(in the rows, 128 means zero)
The rows of D fall into 3 groups, which share some directions, and each row is roughly a mix of its group's hidden directions.
D:
[[120  73 131 155 139 132 146 125 127 170 124 116 158]
 [113 151 119  93 132 166 132 100 145 138 123 122 176]
 [ 92 142 115 132 137 153 150 139 159 133 180 114 141]
 [113 149 123 147 171 149 141 130 101 121  85 153 146]
 [101  99 119 112 173 135 109  91 127 143 148 141 152]
 [ 90 136 115 120 173 157 106 130 111 127 118 130 168]
 [120 118 129 101 174 114 132  92 128 130 125 125 179]
 [121  91 110 110 110 111  92 136 110 152 136 137  82]
 [ 90 149  97 105 139 117 158 130 139 158 161 112 144]
 [126  92 104 138 165 102 127 118 118 152 172 112 142]
 [162 149 141 173 127 165 153 131 123 127 137  96 141]
 [130 155 125 129 154  88 130 131 125  99  92 168 145]
 [ 86 170 116 105 147 158 116 119 152 116 132 139 150]
 [161 132 145 108 120 147 128 111 115 132  83  88 157]
 [100 117 113 111 176 130 105 106  90 149 125 134 149]
 [153  77 121 129 124 136 129 125 111 169 153  97 116]
 [160 135 131 118  79 128 139 125 164 109 145 123  90]
 [ 97 120 130 166 182 121 137 131 124 142 137 152 154]
 [153  95 124 111  87 106 134 134 131 157 130 127  84]
 [153 119 112 119 162 107 169 104 156 123 146 126 160]
 [121  89 110 113 127 145 119 119 139 158 178  97 125]
 [127 120 137  76  76 138 117 129 155 111 134 111 129]
 [ 83 174 124 108 140 156 127 144 151 103 138 133 139]
 [161 134 133 149  97 125 182 131 158 130 146 109 136]
 [145  71 151 115 121 115  99 104 108 150 121 114 139]
 [ 91 122 110  98 130 120  93 145 133 133 110 167  98]
 [114  89 143 145 133 167 141 132 116 172 139  98 136]
 [ 92 144  97 126 177 145 124 120 135 161 153 124 128]
 [ 86 137 114 139 169 140 142 124 141 142 156 125 169]
 [143  94 128 128 147 135 151  96 123 162 113 106 172]
 [ 87  97 116 101 144 122  84 109 106 147 134 134 141]
 [114 166 144 133 112 117 104 154 113 107 136 158  84]
 [101 180 119 124 113 161 147 146 161 114 146 128 123]
 [144  99 133 154 131 101 110 146  83 136 120 133  86]
 [ 98 143 135 125  94 134 103 155 142 100 128 149  84]
 [118 106 113 133 160 145 134 112  88 163 126 109 166]
 [151 107 130 149 156 137 166 118 119 165 110 104 159]
 [ 80 153 116 141 128 155 136 133 152 131 175 117 134]
 [ 81 179 136 118 135 156 119 135 143 105 134 134 147]
 [142 147 155 151 100 125 125 153 117  96 101 139  85]
 [117  88 102 127 158  91 120 115  95 151 141 144 135]
 [117 123 127 167 164 161 152 151 108 163 141 116 133]
 [155 104 171 134 108 152 110 117 130 118  82 142 120]
 [ 88 147 122 115 156  90 103 135 134  98 158 141 137]
 [107 101 126 123 145 157 101 130  81 171 121 127 128]
 [106 179 155 140 114 167 132 155 137 111 135 130 112]
 [145  88 117 130 166 100 123 123  93 162 111 134 132]
 [156  74 128 126 106 128 117 119 100 167 128 119 109]
 [100 116  95 110 169 122 132 115 141 160 148 134 163]
 [116 108 111 113 183 108 111 106 113 141 128 133 164]
 [137 164 162 133 157 130 115  98 129 104  94 124 157]
 [103  99 106 116 178 124 130 118 134 166 139 129 157]
 [168 157 122 133  92 113 144 133 150  99 132 126  89]
 [ 87 143 122  98 155 156 137 141 129 107 108 165 143]
 [171  85 145 155 127 121 120 125 101 134  98 137 106]
 [137 147 127 132  84 115 114 143 156 115 166 116  89]
 [ 95 137 117  93 105 164  80 129 123 120 142 133 115]
 [130 143 131 161  93 125 157 171 151 122 142 135  96]
 [ 90  97 135 122 145 153 106 112 110 156 148 110 161]
 [145 125 109 112 143 122 154  96 146 134 126 103 184]
 [147 121 121 116  82 124 131 154 135 131 132 140  69]
 [126 161 120  98 105  97 133 124 179 104 147 123 130]
 [138 126 154 149  98 127 123 164 121 105 109 140  78]
 [130  86 125 133 171 132 126 105 111 157 123 124 169]
 [ 88 129 119  80 155 152 117 117 121 137 129 118 166]
 [ 83 136 133  98 158 149 133 116 130 128 104 145 170]
 [ 90 138 100 130 182 126 141 129 108 130 116 151 152]
 [107  93 137 151 145 136 127 144  89 179 120 129 136]
 [154 120 139 120  87 104  74 119 125 109 126 123 105]
 [108 130 126 114 123 115 113 161 103 122 116 167  77]
 [159 113 117 158 171  91 133 107 114 122 117 138 154]
 [111 143 134 130 119 148 119 139 181  87 158 150 127]
 [118  77 100 133 149  97 124 135 124 137 136 160  99]
 [133 169 125 151 119 110 156 112 162 104 164 108 127]
 [107 126 126 153 172 119 147 117 102 155 121 131 174]
 [158 157 116 128 135 100 142  72 123 142 131 102 138]
 [ 79 127 138  77 136 138 119 117 123 141 122 114 163]
 [ 96 160 119 129 104 152 100 140 147 110 172 116 119]
 [166  78 115 120 141 124 151 129 132 172 132 113 130]
 [167 175 133 128 120 106 121 130 119  89 118 140  98]
 [168 101 163 137 101 163 110 106 147 134 131 124 109]
 [101 149 118  86  97 158 112 116 166 118 144 127 131]
 [104 129 103 121 166 145  98 114 101 138 166 116 153]
 [ 87 113  96 125 162 121 103 129  92 145 144 150 125]
 [189 145 159 141 116 139 119 112 139 102 109 124 118]
 [160  78 123 137 133 134 125 122  85 150  98 133 120]
 [ 99 137 135 120 161 131  96 103  90 124 104 137 163]
 [112 116 113 118 161 117 134 116 109 138  73 166 136]
 [111 126 126 133 151 156 144 109 150 133 155 102 182]
 [166 122 160 149 115 129 129 146  88 151  91 116 124]
 [153  78 145 127 145 121 110 106  89 145 117 104 139]
 [144  80 130 146 147 107 151 114 140 154 160 104 145]
 [ 98  93 125 144 169 135 128 122 104 173 136 136 145]
 [117 155 125 117 178 157 133 111 126 136 104 131 170]
 [ 98  92 125 130 128 127 104 152 133 125 176 144  93]
 [128 179 110 149 104 121 110 147 133 105 159 117 100]
 [133 105 123  98 147 153 125 101 113 174 102 118 156]
 [ 93 128 140 118 164 161  93 119 104 138 112 130 160]
 [105 146 144 131 117 132 103 131 154 102 162 165  92]
 [179 128 161 154  88 133 132 145 132 121 109 121 109]
 [ 85 156 117  99 118 161 109 144 157 110 135 150 127]
 [109 138 136 123  77 134 110 143 147 111 135 133  77]
 [135 149 137 165  95 120 153 156 144 114 141 128  84]
 [151 140 127 102 102  86 122 108 154  83 136 134 119]
 [108  89 132 125 111 130  87 129  88 159 127 135 105]
 [160 117 134 117  81 105  99 137 113 128 134 120  85]
 [118  89 117 157 134 126 116 142 118 145 184 117 105]
 [ 75 168 114 113 153 135 133 129 146 117 143 133 157]
 [ 80 139 113  89 115 140  92 138 134 110 132 155 116]
 [104 148 119 122 167 125 146 138 108 122  84 169 130]
 [156 159 148 139  81 127 137 155 144 103 119 124  99]
 [151  85 145 124 158  97 136  99 124 143 102 116 154]
 [105 147 142 152  87 129 122 157 137  97 144 136  90]
 [164  92 118 115  83 139 143 136 140 147 136 121  93]
 [153 140 130 122  80 104 113 131 140  96 136 137  85]
 [110 110 119  88 164 126 123  97 119 139 125 118 175]
 [130 155 169 148 121 138 122 135 171  83 126 141 122]
 [168 142 139  98 124  86 142 114 116 111  99 110 151]
 [115 157 137  98 104 153 140 129 180 113 102 142 131]
 [148 131 138 164  90 114 106 142 120 115 124 143  78]
 [124 159 106 104 144 118 159 105 130 144 108 112 175]
 [108 164 123 122  94  93 123 155 122 105 132 140  89]
 [114 126 128 150 165  90 116 158 118 107 111 163 106]
 [168 111 115 131 150  99 123 109  78 146 109 125 126]
 [181 103 132 127  83 109 114 124 134 126 136 110 102]
 [154 114 108 119 122  68 119 138 134 106 146 139  98]
 [117 153 155 140  91 136 131 156 148  87 113 144 102]
 [126 102 121 158 108 105 122 172  95 146 135 148 100]
 [118 122 130 122  94 143 101 156 125 118 129 155  72]
 [166 131 155 124 147 136 118 120  81 147  90 116 141]
 [162 120 135 132  86 121 133 129 144 143 169  87 113]
 [150 156 130  92  96 158 140 131 147 121  88 146 139]
 [ 93 144 108 117 177 137 135 125 142 137 128 146 172]
 [ 84 157 142 129 101 137 127 163 152 112 148 146 104]
 [151 160 129 123  81 123 144 144 159 117 122 132  87]
 [146  87 129 141 165 109 127 124  86 157 111 126 145]
 [158  94 129 128 166  88 152 113 139 141 112 126 154]
 [175 109 145 133  90 118 146 140 151 128 147 113  95]]
One row of each group comes first, with its name. Which group is each row after those in?
[115 143 109 102  70 136 123 141 149 111 134 111  96] -> B
[135 167 137 106  86 134 122 129 173  97 136 121 124] -> V
[139 161 139 146  95 150 169 154 151 130 107 137 108] -> U

[167  70 123 125 116  95 126 117 132 138 115 137 106] -> V
[ 76 109 100 130 161 137 112 124 131 131 164 134 148] -> V
[101 120 137  75 116 129  88 110 105 129 109 114 145] -> B
[118  98 114  94 137 100 112 114  96 151  90 149 127] -> V
[ 93 129 112 136 188 128 114 125 106 135 142 135 160] -> U
[ 79 135 119 114 134 179  96 144 126 128 151 130 128] -> U
[ 75 128 134  97 139 140 101 145 117 115 119 167 117] -> V
[144 161 100 127 163 126 154 101 139 135 151 115 167] -> U
[137 106 126 139 103 151 106  88 161 127 151 130  88] -> B
[146 153 145 152  87 145 151 164 133 133 115 114  96] -> B
[118  93  87  91 147 117 104 125 125 164 144 141 127] -> U
